Some points, each followed by its number:
1.4|2.7|0.7|-5.9|1.0|2.6|1.0|2.2|-4.6|-0.1|-0.1|-2.6|-0.6|2.4|1.2|-3.0|-2.3|0.1|3.8|-0.9|-1.4|-0.1|-2.3|-0.8 0
0.4|-0.7|0.7|3.8|-0.1|2.1|-1.4|-0.5|2.0|-0.1|0.1|1.2|0.6|-1.7|-0.9|1.1|0.9|-0.4|-2.7|1.1|-0.7|1.2|1.2|-0.6 1
-0.3|0.4|-0.6|0.3|-0.2|0.4|-0.3|0.4|-0.2|0.2|0.3|0.1|0.3|0.4|-1.0|0.0|-0.1|-0.4|-0.4|1.2|0.6|-0.6|-0.1|0.5 2
-1.0|0.9|0.9|-1.7|-0.9|0.2|1.1|0.1|-1.3|-1.1|-0.3|-1.8|-0.4|1.1|0.6|-0.4|-0.7|1.2|2.2|-2.0|-1.1|0.0|-1.0|0.0 3
0.4|0.2|-1.6|-0.9|-0.2|0.4|1.3|0.3|-0.3|-1.0|-0.3|-1.0|0.5|0.0|0.3|-0.5|-0.5|0.0|1.1|-0.7|-0.2|-0.6|-0.4|-0.5 4
0.8|-0.6|-1.4|1.7|0.7|0.0|-0.4|-0.3|1.2|0.4|0.8|0.4|1.5|-0.3|-1.0|0.0|0.4|0.4|-1.4|0.7|1.0|-0.3|0.2|0.0 5
-0.2|0.9|1.1|-1.7|-0.7|-0.7|1.1|1.1|-0.8|-0.8|-0.1|-0.6|-0.3|0.7|0.5|-0.5|0.0|-0.3|-0.5|-1.5|-2.0|0.2|0.0|0.0 6
-0.4|-1.1|-1.2|-1.8|1.0|1.2|0.4|-0.7|-1.2|0.4|0.5|-1.3|0.1|1.4|0.4|-1.2|-0.5|-0.5|1.1|0.0|1.1|-0.3|-0.8|-0.8 7
-0.5|-0.9|-0.2|1.8|-1.2|-1.3|0.3|-0.3|1.3|-0.4|0.8|0.9|0.2|0.1|-0.7|0.9|0.2|0.2|-1.2|0.2|-0.7|0.1|2.2|0.7 8
-0.1|0.2|1.5|0.8|-1.7|-0.6|0.6|0.5|-0.6|-0.8|-0.8|0.1|-0.3|0.3|-0.4|0.9|-0.1|-0.3|0.0|-1.3|-2.3|0.6|0.2|0.7 9
-0.2|-0.7|-0.8|-1.7|0.5|-0.6|1.0|0.5|-1.5|-0.9|0.1|-1.0|-0.2|2.2|0.3|-0.3|-0.4|1.3|1.0|-0.4|-0.5|-0.5|3.9|0.7 10
0.1|-1.0|-0.5|1.5|0.9|-0.9|-0.8|0.3|0.1|-0.2|0.7|0.3|0.2|-1.2|-0.1|-0.2|0.4|-1.2|-1.1|1.8|1.1|-1.8|-1.0|-0.4 11
0.2|0.3|0.4|2.1|-0.8|0.3|0.5|-0.5|1.0|-0.2|0.5|0.6|0.0|-0.8|-0.5|0.3|0.2|-0.9|-1.4|0.9|-0.6|1.4|1.1|-0.5 12
-1.2|-0.9|-0.5|1.7|0.3|-0.1|0.0|-0.4|0.1|0.4|1.4|1.1|0.5|-0.6|1.3|0.5|1.3|-0.7|-0.9|-0.7|1.3|-0.9|-0.2|-0.9 13
-0.8|-0.3|-0.4|-0.2|-0.4|-2.2|0.7|-0.2|-0.1|-0.1|0.2|0.2|-0.1|1.6|-0.7|0.5|-0.2|0.7|0.2|-0.3|0.3|1.3|-0.5|0.4 14
-0.3|0.6|0.0|1.8|0.4|-0.3|-0.3|-0.7|1.6|-0.3|-0.4|0.3|0.1|-0.7|-0.2|0.5|0.7|0.5|-0.9|1.1|0.3|-0.4|0.0|0.0 15
0.0|0.4|0.8|-1.1|0.8|1.4|-0.6|1.0|-0.8|1.8|0.2|-0.5|-1.7|-0.4|-0.2|-0.5|-0.2|-0.3|0.8|0.3|0.3|0.4|-0.4|-0.5 16
0.0|-0.6|0.1|3.7|-1.0|-1.4|-0.5|-1.1|3.3|0.3|0.1|1.6|0.4|-2.3|-0.4|1.8|1.2|0.3|-2.9|0.6|0.7|0.4|1.0|-0.4 17
-0.5|1.9|1.4|-1.5|-2.4|-1.2|1.0|1.4|-0.4|0.2|-1.8|-0.3|-0.8|0.7|1.1|1.7|-0.6|1.2|1.8|-2.8|-2.9|-0.2|-0.6|0.4 18
0.1|0.7|0.5|0.5|-0.4|-0.4|0.0|0.5|0.0|0.3|-0.1|-0.5|0.0|-0.8|-0.5|0.5|0.3|0.5|0.2|-0.2|-1.2|0.3|-0.6|0.1 19
1.1|1.9|0.3|-0.2|1.2|2.3|-1.0|0.1|-0.2|0.4|0.4|-0.5|2.4|-0.4|0.3|-0.8|-1.0|-0.7|1.4|2.4|-0.1|-0.5|-1.0|-0.2 20
-0.1|-0.4|1.7|-1.4|-2.2|0.5|0.3|0.2|1.1|-0.2|-1.7|0.3|-1.5|0.4|0.8|0.9|-0.1|0.7|1.4|-2.2|-1.9|0.8|0.0|0.3 21
0.7|1.2|0.9|-0.7|1.4|0.9|-0.1|0.7|-0.4|-0.1|1.3|-1.0|-0.9|-0.5|-0.1|-0.8|-0.8|-0.6|1.0|0.8|-0.2|-0.7|-0.5|-0.5 22
0.3|-0.5|-0.7|0.1|-1.6|-2.0|1.1|-1.3|1.1|-0.6|-1.4|0.4|0.4|-0.6|0.7|1.3|1.3|1.0|-0.1|-0.6|-1.7|0.1|0.5|0.5 23
-0.3|-0.7|-0.4|-1.4|-0.6|-0.5|0.4|-0.6|-0.5|-0.8|0.1|-0.4|1.1|1.2|1.6|0.4|1.1|1.3|0.6|-0.3|-0.1|0.1|-0.2|0.2 24
0.9|2.7|0.2|-4.9|4.4|4.3|-1.2|2.2|-5.6|0.8|1.0|-2.6|-1.1|1.5|0.0|-3.1|-3.0|-1.7|3.9|0.4|1.0|-0.3|-3.0|-1.0 25
-0.3|0.4|1.0|-1.6|-1.3|-0.4|1.4|0.5|-0.5|0.7|-1.0|-0.1|-1.1|-0.4|0.7|0.4|-0.5|0.8|1.7|-1.2|-1.5|0.3|-0.3|0.1 26
-0.7|0.0|0.1|-1.4|-0.4|0.1|-0.1|0.1|0.2|0.4|-0.6|0.2|0.7|0.5|0.2|0.0|-0.4|0.2|0.6|-0.3|0.0|1.1|-0.3|0.5 27
0.2|0.4|-0.2|1.1|-0.8|-0.1|-0.3|0.3|0.2|0.7|0.5|0.8|0.5|-0.2|0.1|0.3|0.0|-1.1|0.4|-0.1|0.3|0.6|0.9|1.6 28
-0.6|1.9|1.2|-0.2|0.2|1.7|-1.1|1.8|-0.8|0.9|0.1|-0.6|0.5|-1.9|-0.4|-1.2|-1.7|-0.9|0.2|0.2|-1.5|0.1|-0.8|0.7 29
1.1|-0.3|-0.3|0.3|0.2|0.3|-0.5|0.2|0.5|0.0|1.2|-0.3|-0.1|0.3|0.4|-0.8|0.0|-1.9|0.2|-0.1|0.7|-0.5|0.1|-0.7 30
-0.4|-0.3|0.3|0.4|0.9|-0.7|-0.1|-0.1|-0.3|-0.2|-0.1|-0.2|-0.8|0.3|1.2|-0.8|-0.3|0.1|0.9|0.2|0.6|0.1|-0.9|-0.6 31
-0.6|0.4|-0.7|0.0|-0.8|-0.1|0.0|-0.7|0.2|-0.5|0.0|0.4|0.1|-0.4|-0.4|0.3|0.3|0.1|-0.2|0.7|-0.9|0.4|-0.3|-0.5 32
-0.3|-0.3|-0.8|-0.1|0.0|0.3|-0.2|-0.4|0.1|-0.4|0.4|-0.8|-0.7|0.7|-0.4|-1.1|-0.6|0.0|0.5|0.8|0.5|-0.6|-1.0|-0.5 33
0.3|0.2|0.4|0.8|0.6|-0.5|-0.7|0.2|1.1|0.4|-0.8|0.6|-0.2|-0.7|-0.6|0.0|0.5|-0.5|-1.5|-0.1|0.3|0.0|0.8|0.1 34
-0.3|-0.1|-0.8|-0.1|0.4|-0.4|0.2|-0.2|-0.2|-0.3|-0.1|0.1|-0.3|1.7|1.2|0.4|0.1|0.8|0.2|-0.1|0.1|0.3|-0.6|-0.7 35
-0.7|1.0|0.9|-1.9|2.2|2.5|-0.7|2.1|-1.9|0.6|0.6|-0.5|-0.2|-0.6|1.1|-1.9|-0.7|-1.1|1.3|0.9|0.5|-0.5|-1.0|0.3 36
0.4|-1.7|-1.8|0.7|-0.1|0.2|0.4|-0.9|0.6|-0.6|0.3|0.7|-0.2|1.0|-0.7|0.1|1.6|1.0|-0.8|-0.1|0.6|-0.1|0.4|1.1 37
-0.2|1.8|2.3|1.2|-2.3|-1.3|0.7|0.8|-0.1|0.6|-0.8|-0.1|-0.7|-1.0|0.0|1.3|0.1|0.4|-0.1|-1.4|-1.7|0.1|1.1|0.8 38
-0.8|-0.7|-0.6|1.9|-0.6|-0.6|0.1|-0.8|2.5|0.0|-0.6|0.2|-0.4|-1.1|0.3|0.3|-0.3|-0.2|-0.9|0.2|-1.1|0.6|0.5|-0.2 39
-0.5|-0.4|-0.4|0.0|1.6|0.2|0.8|-0.2|-0.1|-0.3|0.6|0.2|-0.2|1.8|-0.1|-0.2|0.3|-0.7|-0.6|0.3|0.5|-0.1|-0.6|-0.1 40
-0.5|-1.2|0.2|4.7|-1.8|-2.4|-0.4|-1.8|3.7|-0.3|-1.1|1.6|0.6|-1.1|-0.7|2.5|2.6|1.0|-2.7|0.2|-0.2|-0.5|1.5|1.0 41
0.2|0.3|0.5|1.8|-1.6|-1.3|0.9|-0.9|1.0|2.7|-0.3|0.8|-0.2|-2.7|0.4|1.2|0.6|0.5|0.3|-1.2|-2.4|0.8|0.4|1.3 42
0.9|0.0|-0.1|-0.4|1.1|1.4|-0.2|0.5|-0.2|0.6|1.1|-0.1|0.4|-0.6|-0.5|-0.1|-0.6|-0.6|-0.3|0.7|0.7|-0.3|-0.9|0.1 43
0.4|0.0|1.5|1.1|-0.1|-0.1|-0.1|-0.1|0.4|0.4|0.0|0.2|-0.6|-1.5|-0.7|0.2|0.5|-0.5|-0.9|-0.2|-0.1|1.4|-0.1|-0.4 44
0.7|0.0|0.0|-0.1|0.4|-0.3|-0.5|0.9|1.3|0.4|0.1|0.7|-0.7|0.7|-0.5|0.7|0.2|-1.2|0.1|0.5|1.1|0.0|-0.2|-0.9 45
-0.1|-0.5|-0.2|0.3|-1.3|-1.6|0.8|-0.9|0.9|-0.3|-0.3|1.3|-1.3|0.6|0.0|0.5|0.7|0.3|-0.2|-0.4|0.2|-1.3|0.3|0.0 46
0.3|-0.4|-0.1|0.4|1.8|0.0|0.4|-0.8|-0.2|-0.7|0.4|0.2|-0.8|-0.5|-0.2|-0.1|-0.3|0.6|0.1|0.9|0.7|0.0|-0.2|0.7 47
0.1|-2.3|-0.8|4.3|-0.1|-0.3|-1.5|-0.7|3.0|-0.9|0.4|1.8|0.4|-1.3|-1.2|0.7|1.5|0.0|-2.7|2.3|2.2|-0.9|1.2|0.4 48
-0.4|-1.0|-0.9|-0.3|0.4|0.2|-0.3|-0.1|0.4|-0.1|0.9|0.5|0.9|0.3|1.2|0.1|0.8|0.0|-1.3|0.5|0.1|0.0|0.6|-0.2 49
-0.5|0.3|0.1|1.0|-1.4|-2.2|1.0|-1.0|1.1|0.3|-0.3|0.4|-0.9|0.0|-0.3|1.7|1.1|0.9|-1.3|-0.5|-0.6|-0.2|0.2|1.0 50
-0.1|-0.1|-0.8|0.1|0.5|0.2|0.5|-1.0|-0.5|-0.5|0.4|0.3|-0.3|0.4|-0.2|-0.2|-0.2|-0.5|0.3|0.2|0.6|0.5|-0.8|-1.1 51
1.1|0.4|0.3|-1.2|0.7|-0.1|0.3|-0.9|-0.7|0.2|-0.2|-0.9|-0.3|-0.5|0.4|-0.7|-2.1|-0.1|1.2|0.1|0.5|0.5|-0.6|0.1 52
-1.3|-0.8|-0.9|-1.6|-0.9|0.1|0.7|-0.1|0.5|-0.7|-0.8|-0.8|0.6|1.3|1.0|0.5|-0.4|1.3|0.6|-1.6|-0.1|0.2|0.1|0.2 53
0.0|0.4|-0.2|-1.6|1.2|1.1|-0.3|0.2|-1.0|-0.4|-0.1|-1.3|-0.5|0.4|-0.5|-2.5|-0.8|-0.7|0.5|0.6|0.8|0.4|-0.1|-0.8 54
0.0|-0.7|0.8|1.4|-1.1|-1.2|-0.5|-0.1|1.5|-0.3|0.1|0.0|0.3|-0.8|-0.2|1.4|0.3|0.8|-0.6|-0.8|-0.6|1.5|1.3|0.1 55
-0.1|-1.2|0.2|4.4|-1.3|-2.4|-1.0|-1.4|2.9|-0.4|0.3|1.6|0.5|-1.3|-0.5|2.5|2.5|0.2|-3.0|1.0|0.0|0.5|1.7|1.1 56
-0.3|-0.9|-1.1|2.3|-1.2|-1.9|-0.5|-1.3|2.2|-0.1|-0.5|1.2|0.4|-0.6|-0.6|1.7|1.1|1.1|-2.1|0.4|-0.3|0.3|2.1|0.7 57
-0.4|0.0|-0.3|-0.9|-1.2|-1.6|0.2|0.2|-0.6|0.0|0.0|-0.6|-0.2|0.7|0.8|0.4|-0.2|0.9|1.1|-0.6|-1.2|1.7|0.6|0.2 58
-0.2|1.0|1.4|-0.9|-0.5|0.0|-1.0|0.5|-0.1|0.4|-0.6|0.1|-0.1|-0.4|0.8|-0.1|-0.2|-0.3|0.2|-0.8|-0.3|-1.2|0.8|-0.3 59
-0.4|-0.5|-0.1|0.9|1.3|0.9|-0.2|0.3|0.1|0.8|0.2|-1.5|0.8|-1.7|0.4|-0.7|1.7|-0.9|-0.4|0.7|1.0|-1.0|-0.1|0.1 60
0.6|-0.2|-0.4|-0.1|1.0|0.3|-0.2|-0.2|-0.1|-1.2|0.7|0.0|0.3|0.2|-0.3|0.0|-0.3|-0.1|0.1|0.3|1.3|-0.8|0.1|0.2 61
0.2|0.7|0.7|-2.4|-0.3|0.9|1.0|0.6|-1.1|1.4|-0.2|-0.7|-0.7|1.3|0.0|-0.8|-1.1|-0.3|1.6|1.5|-0.9|0.2|-0.4|-0.4 62
1.1|1.7|1.4|-2.7|3.6|4.0|-1.0|2.0|-2.9|0.6|0.9|-1.3|0.3|0.1|0.0|-3.1|-1.6|-2.0|1.5|1.0|0.5|0.4|-1.3|-1.1 63
0.0|1.1|1.6|1.6|-1.9|-0.6|-0.1|0.1|1.1|1.7|-0.7|0.5|-0.2|-1.7|-0.9|1.6|0.5|0.5|-1.5|-0.6|-1.0|0.2|0.5|0.5 64
-0.1|0.6|0.0|-1.3|-0.4|-0.5|1.0|0.8|-0.2|0.0|-0.7|-0.3|-0.2|-0.4|1.5|0.8|-0.6|0.8|2.2|-0.7|-1.2|-0.1|-0.2|0.4 65
-0.1|-0.8|0.6|2.7|-0.8|-1.1|-0.7|-1.0|1.9|0.4|-0.3|1.6|1.3|-2.1|-0.7|1.0|1.4|-0.4|-3.1|0.5|0.4|-0.2|0.4|0.3 66
0.3|-0.5|-0.3|1.9|-0.6|-2.5|-0.4|0.2|0.4|0.1|-0.3|1.0|0.1|0.3|-0.1|0.5|-0.1|-0.2|0.2|-0.6|-0.6|0.9|0.1|-0.1 67
0.9|-0.4|0.1|-0.8|0.0|0.2|0.3|-0.5|0.0|0.0|-0.2|0.7|0.0|0.2|0.3|0.0|-0.2|0.0|0.5|-0.6|-0.2|0.1|0.5|0.4 68
0.5|1.0|1.1|-1.6|0.4|1.2|-0.2|1.3|-1.8|-0.6|-0.7|-0.8|-0.6|-0.5|-0.3|-0.9|-1.3|0.6|1.4|-0.4|-1.8|-0.1|-0.9|-0.3 69
0.1|0.3|0.0|-3.9|-0.6|-0.3|1.5|0.1|-2.2|-0.7|0.2|-1.4|0.2|2.7|1.0|-0.4|-1.5|0.8|2.2|-1.2|-1.6|0.0|-1.1|-0.7 70
-0.4|-0.9|-0.6|0.2|-1.8|-0.7|0.6|-1.0|-0.1|-2.3|0.3|0.0|-0.1|-0.5|0.0|0.3|-0.1|1.0|0.1|-0.2|-0.2|0.2|0.0|0.6 71
1.0|2.9|0.4|-5.9|3.8|4.1|-0.2|2.7|-4.8|0.3|0.6|-2.3|-1.1|0.8|1.3|-3.7|-3.4|-0.9|3.6|-0.1|0.9|-0.9|-3.1|0.1 72
0.0|-1.2|-0.3|3.1|0.3|-0.9|-0.3|-0.7|1.5|0.2|0.2|1.1|0.2|-0.8|-0.8|0.9|1.7|0.1|-1.4|0.3|-0.1|1.6|0.9|0.7 73
-0.5|-0.4|0.5|-0.5|0.2|-0.2|-0.1|0.1|-1.0|-2.0|0.0|-0.7|0.0|1.2|0.8|-0.7|-0.1|0.3|1.0|0.1|0.3|0.6|-0.5|-0.4 74
-0.3|0.5|0.9|-1.3|0.5|0.1|0.5|0.5|-0.7|-0.5|0.5|-0.2|-0.3|0.9|-0.1|-0.4|-0.9|0.2|1.1|-0.4|-0.4|0.6|-0.6|0.6 75
-0.5|-0.2|-0.4|-0.6|1.7|0.4|0.2|-0.4|-0.9|0.0|-0.4|-0.5|-0.9|0.0|0.0|-0.5|-0.1|1.0|-0.2|0.1|0.4|-0.6|0.0|0.1 76
-0.1|0.0|-0.3|0.5|0.0|-0.2|-0.6|1.5|-0.8|1.4|0.3|0.2|0.3|0.0|-0.2|-0.9|0.2|-0.2|-0.1|-0.3|0.3|0.0|1.5|0.5 77
0.7|0.6|2.1|2.1|-0.7|0.4|0.5|0.2|1.3|0.7|-1.8|1.0|-0.2|-2.6|-1.5|1.1|1.0|-0.1|-1.0|-0.8|-1.1|0.8|0.2|0.1 78
0.3|-0.1|-0.7|1.1|0.5|1.0|-0.3|0.6|0.2|0.1|0.3|0.2|1.1|0.1|-1.1|-0.2|0.6|-0.4|-2.1|0.8|0.8|0.0|0.6|-0.2 79
0.2|0.3|-1.2|-3.6|3.7|2.0|-0.3|0.6|-2.6|-0.1|1.2|-1.4|0.1|1.0|0.6|-2.0|-2.5|-1.1|1.8|0.8|2.2|-0.8|-0.2|-1.8 80
0.6|3.8|0.5|-7.0|3.8|5.2|0.1|3.1|-4.8|0.3|1.5|-2.4|-0.2|1.0|0.2|-4.9|-4.1|-1.1|4.3|0.1|1.1|-0.3|-3.5|-1.7 81
0.2|-0.7|-0.2|2.1|-2.6|0.2|1.2|-0.2|1.8|0.2|-0.6|0.5|0.7|-0.7|-0.8|0.8|1.1|0.0|-1.1|-0.7|-0.3|0.1|1.0|0.5 82
-0.2|-1.1|0.8|3.4|-1.2|-0.9|-0.3|-0.6|2.2|-0.4|0.0|1.3|-0.3|-0.9|0.0|0.9|1.5|0.2|-1.7|1.2|0.4|-0.6|0.4|-0.3 83
1.4|2.7|1.6|-5.9|3.7|4.0|0.0|2.5|-4.1|0.6|0.5|-2.2|-0.3|1.0|0.7|-3.5|-3.1|-1.0|3.5|0.6|-0.5|-0.9|-2.8|-0.4 84
-0.4|0.7|0.5|-0.3|1.2|1.5|-1.2|0.3|-0.7|0.5|0.2|-1.6|0.6|-0.6|-0.5|-0.8|-1.1|-0.4|-0.1|1.1|0.5|-0.5|0.2|0.4 85
0.1|0.2|0.3|-0.3|0.1|-0.4|-0.4|0.0|0.1|0.4|-1.0|-0.2|0.0|0.2|-1.7|0.0|0.4|0.3|-1.4|-0.2|-0.4|0.4|0.3|-0.2 86
0.0|0.5|0.2|1.1|-0.6|-0.4|-0.6|-0.4|0.5|0.8|-0.4|0.0|0.0|0.1|-0.6|0.0|-0.6|0.5|-0.1|-0.8|-0.7|-0.6|0.6|-0.3 87
New points follow, each followed by the numbers of its two nearest points above, looking only along the 3 directions in which the numbered points spread most, nearest first.
0.4|0.4|-1.7|-3.5|4.5|3.1|-0.2|0.6|-3.2|-0.3|1.3|-1.4|-0.7|2.0|0.2|-3.3|-1.7|-0.9|2.2|1.4|2.8|0.6|-2.2|-1.2 ~ 80 63
1.4|-0.2|-0.7|0.1|1.2|1.2|-0.9|0.1|1.4|0.2|0.3|0.1|0.7|-0.7|-1.0|-1.0|1.0|0.0|-0.5|0.0|0.6|0.0|-1.2|-0.9 ~ 60 30
-0.6|-0.4|0.3|1.3|-1.2|-0.1|-0.3|0.2|0.8|-0.5|0.0|0.8|0.5|-0.8|-0.5|-0.5|0.5|-0.4|-1.3|0.8|0.6|-0.6|0.2|0.0 ~ 15 34
0.2|-0.1|0.4|0.3|-0.5|-0.5|0.1|-0.1|0.9|-0.8|-0.4|0.4|0.2|-1.0|0.8|0.9|-0.2|0.2|-0.1|-0.3|-0.5|0.8|0.1|0.1 ~ 87 32
-1.0|0.0|0.4|-0.5|0.0|0.1|0.6|0.1|-0.3|0.0|-0.1|0.4|-0.2|-0.1|0.0|-0.4|-0.3|-0.3|-0.4|-0.1|-0.3|-0.3|-0.3|-0.3 ~ 68 77
-0.1|-0.7|0.0|0.0|-1.5|-0.8|0.4|-0.6|0.2|-0.4|-0.7|-0.3|-0.6|0.6|0.4|0.2|0.9|0.7|0.9|-1.6|-2.2|0.1|0.2|-0.2 ~ 58 9
0.2|-0.9|0.1|2.5|0.3|0.5|-0.2|0.2|1.0|0.0|-0.1|0.3|0.2|0.5|-0.2|0.4|0.7|-0.1|-1.3|0.4|0.4|0.0|2.2|0.0 ~ 15 13
-0.1|0.4|1.5|-0.4|-2.2|-1.6|0.9|0.0|-0.6|-0.3|-0.7|0.2|-0.4|-0.1|-0.2|0.4|-0.2|0.9|0.3|-1.7|-3.4|0.2|1.1|0.5 ~ 21 9
-0.2|0.5|0.0|0.0|-0.4|-1.1|0.0|-0.5|0.3|0.0|-0.1|0.3|0.4|0.4|0.2|0.5|-0.5|1.0|-0.6|-0.1|-0.4|-0.4|-0.2|0.9 ~ 32 68
-0.7|-1.0|-0.1|1.3|-0.7|-0.3|0.0|-0.1|1.1|0.2|-0.3|0.5|0.1|-1.2|-0.4|0.0|0.7|-0.4|-1.6|-0.5|0.8|-0.5|1.1|0.1 ~ 15 39
-0.4|0.4|0.7|2.9|-1.1|-2.0|-0.7|-0.3|1.7|0.3|0.0|-0.1|1.4|-0.1|-0.2|0.6|0.5|-0.3|-0.2|0.0|0.0|0.7|0.9|-0.3 ~ 39 82
-1.5|-0.1|-0.5|-4.7|3.6|2.4|-0.5|0.5|-2.8|-0.3|1.1|-1.9|-0.2|0.4|0.4|-2.6|-2.4|-0.7|2.4|1.1|1.8|-0.7|-1.8|-1.6 ~ 80 63
-0.6|0.5|0.9|0.2|-1.9|-1.6|1.4|0.2|-0.4|-1.0|-0.5|-1.5|-0.7|0.5|0.5|0.9|1.1|1.1|1.5|-1.6|-2.6|-0.3|0.4|0.1 ~ 21 58
-0.4|-0.1|-0.9|0.5|-0.2|-0.3|0.6|-0.7|-0.1|0.1|-0.1|0.2|0.4|0.2|0.7|0.5|0.2|0.3|-0.4|0.1|0.5|0.7|-0.2|-0.3 ~ 32 49
-0.2|-1.0|0.5|3.1|-1.1|-1.2|-1.0|-1.1|2.6|-0.1|0.7|1.0|0.3|-1.7|-0.6|2.6|1.2|0.0|-3.2|0.7|0.4|0.0|1.5|0.8 ~ 17 66
-0.2|-0.6|-0.6|1.5|-0.9|-1.3|-0.2|-0.6|1.0|-2.4|-0.2|-0.1|-0.1|0.7|0.1|1.4|0.5|-0.2|-1.2|0.8|0.9|0.9|0.3|0.2 ~ 37 8
-0.8|-1.9|-1.6|-1.3|0.9|-0.8|0.3|-1.8|-0.4|-2.2|0.2|-0.4|-0.7|2.3|-0.4|-0.8|-0.1|1.2|0.8|0.7|0.8|-0.8|0.2|-1.2 ~ 10 24
0.0|0.4|0.1|-2.7|0.0|0.8|-0.2|0.0|-0.6|0.1|-0.2|-0.4|-0.5|0.8|-0.1|-0.4|-0.3|-0.4|0.9|-0.8|-0.7|-0.2|-0.7|0.6 ~ 75 62
-0.3|0.3|0.1|0.9|-2.2|-2.1|0.2|-0.8|1.0|-1.0|-0.6|0.7|-0.2|-0.4|-0.2|0.5|0.4|0.2|-0.4|-0.8|-0.4|0.2|0.8|1.0 ~ 50 23
-0.2|-0.9|-0.9|0.3|0.6|-0.1|-0.3|0.1|1.3|0.8|0.2|0.2|-1.0|-0.1|-0.4|0.1|0.9|0.2|-1.2|0.3|0.4|0.8|-0.1|-0.3 ~ 13 49
0.3|-0.7|0.0|2.0|0.0|0.0|-1.0|0.3|0.7|-0.6|0.5|1.3|1.3|-1.0|0.0|0.3|0.4|-0.3|-1.1|0.4|0.9|0.7|-0.1|0.7 ~ 15 34
0.2|-0.4|1.0|-0.2|0.4|0.3|-0.2|0.5|-0.2|-0.3|0.6|-0.2|-1.1|-0.2|-0.3|-0.1|-0.2|-1.0|0.4|-0.1|0.1|-0.3|0.2|0.0 ~ 77 31
0.1|0.6|0.3|-3.3|-1.0|0.2|0.4|0.7|-1.8|-0.2|0.2|-1.5|-0.9|1.6|0.8|-1.0|-0.9|0.2|1.8|-0.4|-0.8|0.6|-0.2|0.3 ~ 3 70
-0.6|-1.4|-1.7|-0.8|1.1|0.7|-0.5|-1.3|-1.0|-1.2|0.4|-0.2|-0.3|0.9|0.1|-0.2|0.3|-0.5|0.7|1.3|1.6|0.3|0.1|-1.0 ~ 40 61
0.5|1.6|1.2|-6.1|0.7|2.0|1.1|1.7|-3.5|1.4|0.9|-2.1|-1.0|1.6|1.5|-1.4|-2.3|0.4|4.3|-1.7|-2.0|0.1|-1.5|-0.1 ~ 0 70
0.3|-1.1|-0.3|0.2|-1.2|0.6|-0.9|-0.1|-0.2|-0.4|1.1|-0.1|0.3|0.2|-0.4|0.1|-0.8|-0.6|-0.4|-0.5|1.3|-1.3|0.1|-0.2 ~ 47 45
-0.6|-0.5|0.2|0.2|-0.1|-0.6|0.2|-0.9|0.8|-0.8|-0.1|0.6|-0.4|1.0|0.8|0.7|1.0|0.4|0.3|-0.2|0.1|-0.2|-0.1|0.0 ~ 71 14
-0.3|0.4|-0.9|-2.6|1.3|0.8|0.2|0.2|-1.5|-1.1|-0.2|-0.5|-0.4|1.7|0.4|-1.9|-0.5|-0.3|1.7|0.1|0.5|-0.1|0.1|-0.6 ~ 7 54
-0.1|-0.4|-1.8|1.5|0.0|-1.1|0.0|-0.8|1.3|0.0|-1.1|1.6|-0.3|-0.6|1.0|0.3|1.1|0.0|-1.5|-0.1|0.2|-0.7|0.6|0.1 ~ 8 39
0.8|1.2|2.5|-1.0|-1.3|-1.2|0.8|0.2|0.0|0.1|-1.4|-0.3|-0.5|0.2|0.2|0.8|-0.3|1.1|0.5|-1.6|-2.0|2.2|0.4|0.5 ~ 21 26
0.3|-0.4|0.5|0.6|0.2|0.6|-0.2|0.4|0.7|0.2|0.2|-0.2|0.1|-0.4|-0.1|-0.1|-0.7|0.3|-0.3|0.4|0.0|0.0|-0.8|-1.0 ~ 77 45
0.3|-1.5|-1.3|1.6|0.2|-0.9|-0.2|-0.6|1.4|-0.6|-0.5|0.2|0.2|-0.1|0.0|-0.3|-0.2|-1.0|-0.5|0.0|1.1|-0.4|0.1|0.5 ~ 13 49
-1.4|1.0|1.0|0.4|-0.7|-0.5|-0.3|-0.1|0.0|0.5|-0.6|0.3|-0.1|-0.6|-0.2|0.7|0.2|0.6|0.9|-0.6|-0.8|0.1|0.4|0.3 ~ 19 87
0.1|0.7|-0.4|0.0|-0.6|-0.6|0.0|-0.7|0.3|0.5|0.0|-0.5|-0.1|0.5|-0.6|1.0|-0.2|-0.5|-0.1|0.6|-0.2|0.5|0.7|0.6 ~ 32 86
0.2|-0.4|-0.3|0.5|0.4|1.4|-1.7|-0.2|0.2|0.2|0.8|-1.1|-0.3|-0.9|-0.2|-0.8|0.0|-0.4|-0.2|0.9|0.9|-1.4|0.0|-0.2 ~ 60 43
-0.1|2.6|-0.2|-6.0|2.0|2.4|1.6|1.1|-4.2|1.2|0.2|-2.5|-0.7|3.2|1.1|-2.2|-2.3|-0.2|5.1|-1.8|0.6|-0.2|-2.6|-0.2 ~ 0 72
0.5|1.5|0.5|-2.6|3.2|3.8|-0.4|1.9|-2.3|0.6|1.0|-1.0|0.1|0.4|-0.5|-2.5|-2.9|-2.0|1.3|1.0|1.8|-0.6|-1.4|-1.1 ~ 63 36
0.3|-0.7|0.0|3.2|-1.1|-1.3|-1.2|-0.6|2.9|0.3|0.8|1.5|0.5|-1.4|-1.4|0.6|0.9|-0.2|-2.6|0.2|0.3|0.4|1.0|0.3 ~ 66 83
